Rotation paths and how fast each direction turns (degrees per step)
Each turn is a multiple of 5 degrees from 10 to 175, or 0.
Each row of a path follows its step; steps can be skipped.
path 1
step 1: [-17.7 -13.1   7.0   4.3  15.7  23.5  -5.4 -21.4  -2.6   6.1  12.8 -11.2
 -16.4 -17.9 -16.2  30.8  -5.4  -5.9  34.8  15.8 -12.1 -15.9   2.8  -1.4
  31.9   8.7 -35.1  41.9  12.4   2.6   6.3 -20.8   7.4   1.6]
step 3: [-17.0  10.6 -18.0  12.8  -2.3 -28.4  -2.5 -24.5  42.5   3.6   4.8  17.0
  -7.2 -11.1  -4.0  20.4  29.0  -4.4  10.8 -12.8 -13.8 -16.7   0.6   3.2
 -15.3  -5.6 -12.7   7.1 -43.4  17.7 -29.4   4.5  12.1  11.7]
step 4: [-11.6   9.7  11.0  28.1  -1.6  -8.7 -21.2   7.1  20.4  20.1  -0.9  12.8
 -16.0 -17.9 -17.8   4.5   4.5  22.8  20.8  10.7  20.4   0.8  30.2 -18.2
  33.8  -2.1   1.5  24.5  21.6  23.5  -6.1   0.7  -9.8  39.2]
step 6: [ -3.0  14.0   5.2  21.8   6.0  19.3 -32.5 -20.7  32.1 -23.4  10.1   9.4
  -7.6 -12.0 -11.0 -20.3   5.4  -8.5  -8.2  18.8 -23.8  -3.4   2.6 -14.8
  -4.5   7.9  22.7  10.6 -30.7  36.2  -8.0   5.9  29.1 -20.1]
step 8: [ 20.3  -8.7  25.1  17.7 -22.4  -5.8  28.7   8.0  31.6 -23.4  -6.5  -6.2
  17.9  18.9 -22.5  19.0 -20.4 -22.5  -0.5  -4.6  23.0   6.8   9.3  -2.5
 -22.0  15.4   5.0  -7.7  -6.1   9.3  -0.3  43.5   5.7 -10.9]
step 10: [ 16.1 -26.9 -15.4 -17.1 -18.9 -11.1 -13.9  30.6  13.4   9.8 -22.7   3.9
   0.6   9.9  17.4 -11.7 -19.2   8.7  16.5  13.7   6.7  19.1   4.4  48.5
   2.5  22.4  21.5   7.7  21.0  30.8  15.9  -2.5  -5.7  -3.6]
step 13: [ -3.3 -15.5  18.5 -44.8  -9.2  12.3  -4.7  19.7   3.4  11.1   2.5   5.6
  13.4 -24.2  17.9  33.0 -38.9   1.5  28.1  12.3   3.6 -11.7 -14.6  22.8
  -9.6  22.6   8.5 -13.6   0.1  -3.9  -2.6 -10.2 -27.3  -7.6]
step 14: [ -6.5 -16.8  12.4  16.4  33.7   4.3  30.0   7.4  -7.1   1.0 -17.1 -20.3
  17.4  -5.0   9.5  -5.4  -7.1   8.5  13.1 -15.5  40.7 -21.2 -47.4  -7.5
 -22.3  11.3 -20.2 -19.9   3.7  -7.4  -0.8 -17.9   3.1   7.5]
step 15: [  8.9 -11.5   1.2 -13.9   2.2 -19.3  31.1 -37.0 -22.6  28.5 -14.3  -5.7
 -31.2 -24.3  14.4 -25.8   3.9   5.0   9.4  -3.8 -18.1 -18.5   9.5  15.3
 -14.3  16.1  -5.3 -32.2  -8.0  13.7  -6.9 -23.0   0.5   5.8]
step 17: [-12.6 -13.3  -7.8  -7.9   6.7  -8.5  -9.7 -20.1 -24.7 -28.4 -15.8 -39.8
   2.8   2.1  13.0 -14.4   7.2  12.1  28.7   8.8  21.8 -29.4  -6.9 -28.1
 -10.1  -2.7 -27.0  12.4   4.4 -28.5 -11.5   9.4  15.9  18.4]
step 18: [ -1.8  34.6  -4.3  -7.9 -13.8 -27.0  -8.0 -19.4  -4.3  27.0  -7.2   4.7
 -11.1 -15.2  14.3  -1.7  -5.8  -1.7   3.6  10.2 -12.2 -28.4  17.6 -23.2
 -13.2  -0.4  13.4 -17.0 -36.6 -29.8 -39.4 -13.9  10.2   3.6]
Speeds:
[ -3.7   2.7  -4.2  -4.1   0.0  -4.4   2.9  -8.9   0.0  -4.1  -0.7   2.0
 -13.1   3.1   4.0   6.0   6.0  -3.0  -3.4  -0.3  12.3  -2.2   5.1  -9.1
   7.0   1.0  -6.1  11.0  -0.9  -2.9 -13.5 -11.2  -5.1  -8.0] : 20
[-11.6   2.4   7.1   2.0   8.9  -3.6  -3.0   5.0  -8.2  14.5  -6.7   0.2
  -6.8   4.4  -1.1   7.2 -11.5   0.7  -0.7   6.4  -6.8  -2.3  13.7   7.7
  -0.4  -2.6   6.7   5.9   2.6   1.7  -0.9  -2.7   0.5  -4.4] : 125
[  3.0  -4.8   2.4  -2.5   1.3   3.2   8.8   5.4  -1.4 -11.9   6.1   1.9
 -11.1  -7.7  -6.6   9.3   4.9  -4.2  -6.0  -2.1  -0.8 -10.2  12.9   2.5
   3.9   0.1   6.9  -6.0   7.7  -4.9   4.6   1.7   2.9  11.0] : 95
[  2.7  -2.4   9.3   0.2   2.0  13.6  -0.1   0.6   0.2   2.1   1.7  -3.0
   2.7  -5.5 -15.2   1.7  -3.1  -7.5   1.1  -5.8   1.7  -1.7   1.3  -4.3
  -3.5   0.6  -4.6  -8.0  -3.9   1.9   4.3 -14.3  -2.5 -17.6] : 55
[  9.3   6.9   3.1   6.1   1.7  -3.1   5.1  -1.4  -8.2  -5.8   7.3   1.3
  -9.7   2.3   4.8  -4.6   0.7  -1.1  -0.1  -9.0 -14.6   1.1  -0.9   0.6
  -8.4  -3.2   9.6  -0.2 -14.2   5.0  -6.9  -1.7  -9.0  -1.8] : 115
[ -4.0   2.6  -7.0  -3.4   4.5  -5.1   0.2 -10.6  -5.8   4.5  -4.7   1.3
  -8.8  -4.0  -4.8  -0.2  -2.2  -9.0  15.7  -1.4   0.4  -2.4 -12.1  -2.3
   0.2  -4.3   7.1  -3.4  -0.4 -14.5  10.8  -1.8  -2.5   3.4] : 20
[ -0.1   7.0 -17.2  -4.1  12.5   5.3   2.7 -12.5   2.4   1.7   2.0  -2.1
   1.3  -1.9  -4.2  -1.3  -8.6   5.5 -10.4   0.1   5.2   2.5  10.0   1.9
  -6.4   5.0  -0.7  -5.5 -10.9   0.7   2.6   3.7   2.8   3.0] : 120
path 2
step 0: [  1.5   1.9  17.5   1.4  32.6   4.7 -40.3  -2.8  18.1   9.9  -6.1  10.9
  23.9 -29.1   4.3 -14.4   6.6  -0.6 -19.1  32.3   2.8   4.3   8.4 -19.8
  27.1   5.5 -28.1 -10.2   3.8  -4.0 -27.8  30.2  -8.4  11.2]
step 1: [ 20.8   0.0   7.0 -47.5   9.8 -13.6  34.1   9.0  -4.2 -14.1  -6.8 -11.7
  17.5 -13.0   9.8   7.4  21.4  19.0  -4.7  24.4 -22.4  -1.5   2.7  -6.9
 -11.4  15.7  23.6 -27.6 -19.8  27.5  12.9 -15.1   5.8 -13.6]
step 2: [-26.7  -2.0  34.9  -6.3  -2.0 -18.0   2.1  20.8  19.8 -14.8 -17.0  -8.3
  -7.1   7.3 -11.1 -23.9 -27.2 -16.3  10.2  -3.9  -1.8  -2.5 -34.3   3.0
   5.8  13.5  -1.0 -29.3   2.5 -48.1  10.4   0.7   9.3  20.4]
step 3: [-25.6  15.6  38.5  -2.7  22.1   3.4 -16.3 -10.3 -19.6  -2.2 -21.2 -22.2
  20.9 -27.9  -4.1  -0.1  27.9  17.4 -14.8   6.1  13.4   2.8   4.5  11.9
 -13.0 -30.2 -30.8  20.7 -15.5  -1.2   4.3   4.5  -0.3 -24.3]
step 4: [  1.1   3.4 -21.2 -33.2  29.3   5.5  -1.7   2.6 -24.3  -9.0   1.8   5.3
 -15.0  10.4  -6.5 -22.0  -8.4  22.8  -2.6  14.4  14.1  14.9  -1.5  16.7
  10.0  49.9  -5.1 -35.1 -19.7  10.5  -9.2  22.0   8.1 -20.7]
step 5: [  1.8  32.0  38.6 -10.8 -31.9  -8.1   7.7  -2.7  11.6   2.1 -19.4   5.9
  -8.3  -6.2  24.8 -13.1  17.4 -22.3  19.1  20.0  -8.3  23.3   5.1  -0.2
 -13.5  15.1  16.5  15.7 -27.0 -23.2   6.8  16.1  20.3  22.1]
step 8: [-12.0 -13.7  -2.3  -9.3   6.2 -13.8 -25.3  22.6 -10.6  10.3 -15.9  16.6
  13.3 -11.6   5.5 -35.4   3.6  10.1  36.0  35.4   2.1  -4.8 -35.8 -23.4
  -1.9  -4.6  17.5  -5.4 -23.5 -15.0   2.4   5.4  32.1  11.7]
step 9: [ 25.9   8.5  41.0 -17.7   7.7 -10.3  10.2  14.9  14.4 -28.1  -0.8 -38.1
 -19.9   4.3 -11.3 -11.9  19.2  21.4 -22.1   5.8   6.5 -16.0   4.1   4.8
 -19.5   4.7 -21.0  24.7  13.6  -9.6   1.3   8.3  29.1 -11.1]
step 13: [-23.6  10.2  40.5 -17.5  38.0  18.8   8.3  24.1  13.7 -23.4 -30.1   4.9
   4.3  -9.6   1.8  12.1  15.0  -9.5  -8.8 -14.5 -19.7  10.7  -5.2  -7.1
  -3.3  28.3  -5.4  -5.0 -16.9  -1.1   9.2 -38.4   0.9  10.8]
step 17: [ 26.0  24.6  16.6 -11.4   0.0 -26.3  13.6 -32.9   0.7 -34.6 -14.4  -5.4
  -7.7  -2.2  -9.3 -22.3 -13.9   2.6  11.5  -6.0  -9.5  24.6  -2.0 -45.0
  11.5  17.4 -12.2  -3.3 -13.2 -21.5  24.4   2.6  -9.1   5.4]
step 18: [-15.2   5.6   1.4   4.5   4.5  -8.5 -11.7  26.6   5.1  20.9 -24.5 -46.9
   9.8 -16.0  -8.4   1.8  10.5 -15.2 -19.2  35.6  20.3  -7.5  -7.0  -4.6
  34.9 -19.2  12.9  -4.8 -27.1 -17.6  -8.5  11.2 -13.9  -2.2]
Speeds:
[ -2.6   9.2   7.2  13.2  -5.9  -7.8   0.6   8.7   1.2   3.5   5.0   1.2
  -9.0   3.9  -1.2   3.2  -0.2   4.3   5.2   5.8   4.0   7.0   2.8   0.6
   1.3   6.8  -5.1 -10.3   2.7  -6.7  -5.7  -1.6 -13.2  11.1] : 140
[  3.7   8.7  -7.9  -4.1  -4.2  -7.8  -1.4 -11.9   7.2  -3.7   1.8   1.9
   5.6  -0.7   3.2  -0.6   1.6 -12.2 -11.4   3.7  -8.2   7.9  12.5  -6.1
   3.6  -1.1   6.3  -7.2   4.4   2.6  -4.1   5.3  -1.5   7.2] : 65
[  1.8   3.4   4.5   5.5   2.7  13.8  -8.5   4.9  -1.0   2.2  -8.3  -3.4
   4.2   1.8  -8.5   0.4   7.5   0.8 -14.2   3.3   1.2  -6.7   7.0   5.6
  -6.4  -4.2  -3.2   1.9  17.0  -4.6   0.5   4.4  -0.9   4.1] : 115
[ -1.5  -0.3 -10.4   0.0  10.0   0.6  -4.7  -3.0   8.9   3.3  -7.9   5.7
  -7.1   8.4  -0.7  -0.1 -11.9   1.9   2.5   3.6  -8.9  -4.9  -5.0   1.7
   7.7  -1.3 -16.8  -4.8   1.0   0.2   3.2   5.3   6.3   8.2] : 175
[-10.6   7.6  -5.9  -9.3   3.1  -4.4   2.7  -3.6   0.6  -5.1   2.3  -4.8
  -2.3   7.0  -9.6  -9.1   3.6   1.2   7.9  -0.4   7.8  11.4  -5.4   6.9
  -7.7  -6.1  -2.4   7.8   9.7   7.2  -7.8   2.7   1.0   3.1] : 60
[ -0.3   1.7   0.0   4.2   1.0   3.0   3.8  -3.2   1.9  -4.8   2.0  -6.3
  -9.6   1.4  -8.4  -2.3   9.1  -2.5  -4.8   5.1   4.0 -10.1   1.5  11.0
  14.0   3.1   4.1  -7.9  -5.6  16.5   0.2  -9.2   3.0   0.2] : 125
path 3
step 1: [ 13.3  15.4 -10.6   8.5  15.1  20.9  18.4  -4.8 -15.1  25.6 -26.4   3.2
  38.6 -15.2  -4.6  13.8  13.6  -2.0   5.5 -41.7 -11.0  12.1 -12.9 -15.2
   4.2  -2.7  -6.4 -13.8   4.9  16.8 -23.3 -11.3  -4.5 -38.1]
step 2: [  2.2   0.0   7.2 -39.4   1.1  -0.8  -8.2   0.4 -17.1   4.6  -2.6  -6.4
 -11.2   2.2   2.3  -3.4  18.9 -33.1 -25.8  25.5  -4.4 -54.1 -10.2 -15.0
 -25.3  -3.7   6.1 -20.8  15.8   9.2  16.4  -1.4  -2.1  12.4]
step 3: [-13.4   9.6 -26.6  12.2 -12.4  -8.3   1.4 -22.4  -6.4 -34.4  -0.3   2.5
 -15.0  -3.1 -23.6  -6.6  -3.9  -1.7  -0.9 -19.2   3.4  11.7 -42.1  35.1
  34.3 -10.1  18.8 -11.3 -14.0   2.1   0.7  -9.6  -5.1  30.1]
step 4: [ 34.5   2.9   7.1 -20.2  16.5   1.2 -34.8   5.0  12.5  27.6 -12.4  13.6
   3.1 -17.2 -11.4  12.5  -6.0  -5.1  -5.8  14.8 -13.9  30.0  25.0  11.5
  23.4   9.3   0.5  28.2 -11.3   0.3  34.3   1.6 -24.9  -3.4]
step 7: [ 16.1  -1.0   1.3  -5.4   7.7 -13.9 -15.3  20.6   5.8  11.9  12.6  48.9
 -10.4  -5.9   0.1   2.4   7.2  -3.3   3.2  30.3  -8.0  -3.7 -18.3 -27.7
   3.7  -1.6   4.6 -23.0  13.3 -34.7 -39.0   5.5  21.9 -10.6]
step 8: [-33.4  19.3 -18.2   1.5   6.6   6.1  11.4  -4.6   2.1  -9.9 -20.4   1.4
  13.0   2.8 -27.8  10.9   2.3  28.1   0.0 -12.5  16.0 -21.3  33.4   2.8
  19.8 -31.9   0.7 -35.3  21.5  13.9  18.3  -5.7  20.0  -5.9]
step 9: [ -2.8 -17.6  -9.4  10.1   0.5  -0.3 -23.4 -30.2  11.7  36.2   7.0  -6.8
  -3.0  22.3 -13.0 -26.4 -10.6 -22.8   6.3 -12.6 -28.8 -25.4 -18.3   4.7
 -13.6  11.0 -17.0  -3.1  -6.9 -19.6  32.5 -10.7 -27.7 -14.2]
step 11: [ 22.3 -33.5   6.0   0.7   0.0  -0.5 -11.2 -24.3  -0.9   5.8  -1.5 -15.6
 -17.1 -14.1 -15.1  12.6  -9.1  -1.3  -3.6  -8.4  23.4  27.1  21.0 -34.5
  -6.8   8.8   2.1 -12.9   0.0  42.0  10.9  15.8   2.6  37.6]
step 13: [-12.5  30.2  15.7 -21.1 -24.8  19.8  -9.2  16.9  -9.2 -13.0  36.2  19.2
  13.7 -18.3 -11.4  -4.4  -2.3 -36.8   2.6  -1.3  22.8  -8.2  25.8   4.6
   2.6  -5.9   0.4  20.4  24.0   9.5   7.5 -25.6  17.9  -3.2]
step 15: [  2.7  -2.9  -2.0 -31.4  17.3   9.4   2.1  20.5  11.5  21.3  -4.6 -30.3
   8.8  -8.0  -0.8  44.3   5.8  15.6  -4.8  20.9  -4.4 -21.6 -24.4  32.2
   4.8 -20.6  19.7  -6.7  30.9  -9.5  23.4   6.4 -10.4  -9.3]
step 16: [  4.8  -7.4 -30.3   4.4  -0.5  19.1  12.1  -6.1  18.0 -15.0   2.7  24.9
 -39.7  36.5 -18.5  -8.8 -17.6 -41.8   4.9   9.5 -12.2  17.0 -11.6  12.3
  -4.7  -6.0 -17.2  -5.8   7.8  20.7   4.3  17.8  10.6  14.3]
Speeds:
[  2.6  -0.5   1.7   2.8  -6.1  -2.8  -7.3  -2.0 -10.7  -0.9   2.9  -4.5
   2.5  -7.3   0.3  -3.0   8.6  -2.2   1.5 -15.7 -10.3  -5.3   0.4  -6.2
  -3.7   6.7  14.7  -0.5   0.2  15.5   1.4  -1.6   0.0   1.8] : 35
[-1.5 -1.8 -7.1 18.6 -0.1 -3.3 -7.8 -4.7  2.4 -6.8 -1.1  0.8 12.4  1.9
 -5.1  8.4 -9.2 -6.0 -3.1 -2.9 11.2 -1.1  0.4  2.9 -5.3  1.6 -4.1 -6.1
 -7.7  6.9 -3.7  1.8 -7.7  3.0] : 135
[  9.5   6.6   9.6   7.5  18.2   3.7 -12.5   1.6   4.3  -3.6   4.6   3.5
   0.3   1.7   8.5   4.5  11.6   3.7   1.8  -3.2   0.0  -2.5  -8.4   0.1
  -6.7  -6.0  -4.1   3.0   1.1  -3.3   5.9  -4.0  -0.1   1.0] : 135
[  1.3 -18.4   6.8   1.6  -7.7  -6.3  -4.7   8.6   3.5   2.1   1.2  10.5
  -9.2   1.5  -1.9  -4.9   0.4  -8.7  -3.2  -2.6   8.1  -1.7  -4.2  -9.1
  -2.9   0.1  -4.0   1.5   8.1  -0.3  10.0   2.0  -8.1  -2.4] : 160
[ -0.1   2.9  -0.7  -4.6  -4.9 -13.1  -0.7  -3.5   1.9  -2.0   6.8   3.3
  -6.4  -2.7  12.6   9.0  -6.9   9.4   5.1   3.8   3.4   6.7   0.5  -4.6
  -2.3   8.5  -7.6   7.1  -6.7  11.9   3.6 -10.1   2.7  -4.3] : 55
[13.1  0.8 -4.6  4.2  2.5 -5.6  3.6  7.9  0.8  8.3 -1.3 12.3  4.5 -7.8
 -4.2  1.9 11.3 -2.0  3.5 -2.9  4.1  6.0 10.5 -5.4 13.7  2.3 -3.5  1.6
 -5.3 -1.1 -6.9 -1.8  3.3  7.9] : 110
[-11.1  -6.0   9.9   4.7  10.2  -3.1  -7.8   4.9   0.6   2.7  -0.4   0.0
  -6.1  -5.7 -10.4   9.4  -4.3   9.8   2.1   7.7  -3.8   7.8  -5.7  -0.5
  10.3   2.8   9.2  -4.1   2.3   5.6  -2.9   6.5   1.5   3.4] : 95
